Rows swapped in pairs by one turn or mirror: which row each one swaps with
q742: -0.45 +2.00 +0.48 -0.42 +1.30 +0.60 +0.38 +0.73 +0.19 +1.74 +0.00 +0.28 -1.21 +0.85 -0.61 +1.16 -0.98 -1.32 -1.43
q127: +0.33 -0.58 -0.96 +1.06 +0.46 -0.23 -2.43 +2.57 +1.23 -0.02 +0.73 +0.44 +0.72 +1.20 -1.79 +0.42 -1.14 -0.87 +0.86
q228: +1.07 -0.32 -3.74 +0.30 -0.23 +0.29 -0.09 -0.65 +0.26 -0.08 +0.63 +1.25 +0.97 +0.35 +0.26 +0.87 -0.71 +0.03 +0.91
q689: -1.66 +1.56 +0.16 +1.50 +0.64 -0.20 -0.37 +1.92 -0.55 +1.91 -1.09 +0.53 -1.13 +0.16 -0.76 +1.55 -0.41 -1.35 -0.70
q419: -0.36 +0.73 +0.13 -0.34 +1.98 +0.42 +0.05 +0.18 +0.45 +0.20 -0.54 -0.28 -2.02 +0.83 +0.06 +0.84 -0.71 -1.23 +1.64
q536: +0.72 +1.25 +1.16 +0.02 +1.34 -0.12 -0.13 +0.12 +0.84 +1.58 -1.57 +0.33 +0.27 +0.96 -0.82 +2.33 -0.58 -0.55 -0.24
q248: +0.94 +0.78 +0.78 -0.33 +0.97 +0.56 -1.17 +1.80 +1.46 -0.10 +0.64 +0.27 +0.25 +1.28 -1.69 +0.19 -1.84 -1.21 -0.35
q213: +0.38 +0.33 -1.81 -0.92 -1.47 +1.05 -0.31 -0.49 +0.11 -0.63 +0.18 +1.02 +0.33 -0.19 -1.58 -1.08 +0.52 +0.53 -0.96
q319: +1.42 +1.87 -2.89 +0.73 -0.35 +1.21 -0.44 +0.51 -0.04 +1.90 -0.36 +2.11 +0.30 +0.52 -1.31 +0.28 +0.16 -1.15 -1.03
q298: +0.87 +0.51 -2.04 +0.53 -0.58 +0.37 -0.32 -1.53 -0.05 +0.81 -1.54 +1.82 +1.06 -0.20 -1.15 +1.07 +1.14 +0.61 -0.55
q332: +0.91 +2.02 -1.54 +1.34 +0.92 +0.35 -1.12 +0.81 -0.14 +2.33 -0.32 +2.09 +0.50 +0.76 -1.71 -0.46 +0.54 -1.51 -0.08
q365: +1.08 +0.24 -3.13 +1.16 -0.13 +0.67 -0.07 -1.07 +0.35 -0.28 +1.81 +0.73 +0.48 +0.15 -0.84 +0.89 -1.17 +0.47 +1.07
q169: +0.03 -0.17 -2.65 +1.43 -0.91 +0.16 -0.28 -0.91 -0.55 +0.75 -2.03 +0.93 +0.90 -0.28 -1.37 +1.06 +0.74 -0.21 +1.43
q519: +1.03 +1.93 -3.05 +0.81 -0.58 +0.66 -0.82 +0.22 +0.12 +2.06 -0.01 +2.01 +0.62 +0.38 -1.26 -0.12 +0.43 -0.62 -0.74
q905: -0.69 +0.21 +0.20 +0.87 +1.23 -0.08 -0.28 +0.38 +0.70 +1.46 -1.49 -0.62 +0.45 +0.46 -0.84 +3.07 -1.46 -0.79 +1.07
q985: -0.80 +0.59 -0.01 +1.26 -0.12 +0.02 -0.18 +0.11 -0.58 +0.04 -2.03 -0.03 -1.24 +0.39 -0.93 +0.51 +0.03 -0.65 +2.62
q641: +0.39 -1.15 -2.13 +1.76 -0.03 +0.54 -0.69 -0.19 +0.60 +0.59 +0.23 +0.11 +1.54 +0.15 -0.38 +2.82 -1.62 -0.03 +0.96
q461: +0.77 -0.16 +0.23 +0.04 +0.39 +0.42 -1.89 +2.32 +1.08 -0.81 +0.45 +0.46 +0.36 +1.14 -1.60 +0.33 -1.88 -1.39 -0.41
q792: -1.38 +2.12 +0.24 -0.42 +1.14 +0.40 +0.42 +0.12 -0.17 +2.17 +0.52 +0.39 -0.32 -0.02 -0.32 +1.41 -0.36 -0.60 -1.46
q780: -0.25 +0.12 -1.66 -0.63 -1.51 +0.84 -0.53 -0.49 -0.12 -1.31 +0.52 +0.81 +0.12 -0.42 -1.39 -0.83 +0.25 +0.50 -1.20
q486: +0.35 +1.33 +0.28 +0.60 +1.03 +0.45 +0.56 -0.09 +0.05 -0.10 +0.33 -0.67 -2.08 +0.69 -0.86 +0.50 -1.24 -0.77 +1.82
q595: +0.43 -0.64 -2.49 +1.65 -0.32 +1.12 -0.68 -0.31 +0.76 -0.17 +1.05 +0.80 +1.49 +0.01 -0.34 +1.59 -1.75 -0.18 +1.72
q187: +0.98 +0.50 -0.07 +0.29 +0.78 +0.51 -1.75 +2.34 +1.73 -0.40 +0.48 +0.26 +0.57 +1.13 -1.79 +0.07 -1.90 -0.97 -0.01
q754: +0.04 -0.43 -2.08 +1.42 -1.02 +0.34 -0.86 -0.90 -0.72 -0.23 -2.12 +0.46 +0.16 -0.55 -1.17 -0.07 +0.51 -0.33 +1.59
q442: -1.04 -0.44 -1.05 -0.57 -1.44 +0.32 -1.37 +0.14 -0.24 -1.55 +0.58 +0.44 -0.04 -0.37 -1.28 -0.74 +0.15 +0.26 -0.92
q690: +0.65 +0.94 -2.42 +0.41 -0.42 +0.79 -0.30 -1.16 +0.18 +0.88 -1.47 +1.41 +1.44 -0.23 -1.46 +0.87 +1.25 +0.63 -0.94
q20: +0.36 -0.14 -2.91 +0.80 -0.52 +1.15 -0.84 -0.56 +0.47 -0.65 +1.01 +0.93 +1.46 +0.08 -0.35 +1.69 -0.91 +0.26 +1.85
q753: -1.07 +1.50 -1.15 -0.25 -0.13 +0.48 +0.57 +0.20 -0.50 +1.54 +0.15 +0.02 -0.47 -0.27 -0.41 +2.56 -0.57 -0.14 -2.36
q997: +0.74 +1.54 -3.26 +0.44 -0.38 +0.71 -0.49 -0.43 -0.02 +1.66 +0.58 +2.21 +0.73 +0.33 -0.97 -0.29 +0.18 -0.37 -1.25
q6: -1.92 -0.63 -0.18 +0.73 -0.58 +0.48 -0.87 +1.73 -0.55 -0.78 +0.02 -1.04 -1.09 -0.84 -1.27 +0.46 -0.53 -0.76 -0.77
q36: -0.72 +0.69 +0.29 +0.85 -0.16 +0.89 +0.09 +0.20 -0.19 -0.43 -0.94 -0.56 -1.78 +0.16 -0.38 +0.57 -0.96 -0.91 +2.39
q337: +0.51 +1.51 +1.18 -0.20 +1.34 +0.12 +0.23 +0.49 +0.70 +1.66 -1.31 -0.05 +0.50 +1.03 -1.18 +2.08 -0.24 -0.82 -0.45
q500: -0.22 +0.06 -3.12 +1.64 -1.10 -0.33 -1.99 +1.84 -0.13 +1.47 +0.14 +1.37 +1.08 +0.09 -1.54 +0.52 +0.36 -0.89 -0.07
q859: -0.06 -0.16 -1.87 +1.52 -0.97 -0.23 -2.13 +2.60 +0.63 -0.10 +0.77 +0.77 +1.31 +0.44 -1.88 -0.04 -0.89 -0.87 +0.51
q76: -1.02 +1.73 +0.37 -0.07 +1.36 +0.67 +0.69 +0.54 -0.23 +1.84 +0.22 +0.37 -0.83 +0.10 -0.61 +1.67 -0.65 -1.06 -1.76
q314: -1.98 +0.28 +0.08 +0.89 +0.60 -0.25 -0.66 +2.22 -0.86 +0.98 -0.72 -0.59 -1.08 -0.50 -0.92 +1.56 -0.69 -1.21 -1.00
q473: -0.58 -0.32 +0.09 +0.76 +0.83 -0.01 -0.61 +0.79 +1.17 +0.49 -0.49 -0.41 +0.84 +0.92 -0.80 +3.34 -1.89 -0.83 +1.24
q53: -1.30 -1.04 -1.08 +0.20 -1.08 +0.02 -0.52 +1.05 -1.09 -1.39 -0.17 -0.60 -0.75 -0.69 -0.85 +0.04 -0.22 +0.20 -0.64
q807: +0.69 +0.83 +1.01 -0.80 +1.38 +1.01 -0.57 +1.53 +1.61 +0.21 +0.45 +0.34 +0.25 +1.13 -1.54 +0.59 -1.78 -0.74 -0.73
q126: -0.21 +0.34 -3.03 +2.07 -1.01 +0.10 -1.23 +0.71 -0.44 +2.23 +0.10 +1.33 +0.93 -0.32 -0.81 +1.26 +0.32 -0.75 -1.15
q186: -0.99 -0.55 -1.11 -0.49 -1.50 +0.60 -0.27 -0.16 -0.34 -1.41 +0.57 +0.09 -0.15 -0.48 -1.36 -0.57 +0.45 +0.23 -0.88
q885: +0.10 +0.65 +0.55 +0.32 +0.82 +1.11 -0.09 +0.23 -0.40 -0.44 -0.89 -0.73 -1.25 +0.19 -0.29 +0.74 -1.00 -1.25 +2.38

q228 is swapped with -> q419
q859 is swapped with -> q6
q365 is swapped with -> q486
q187 is swapped with -> q186
q641 is swapped with -> q985
q536 is swapped with -> q298
q780 is swapped with -> q248
q20 is swapped with -> q885
q500 is swapped with -> q314

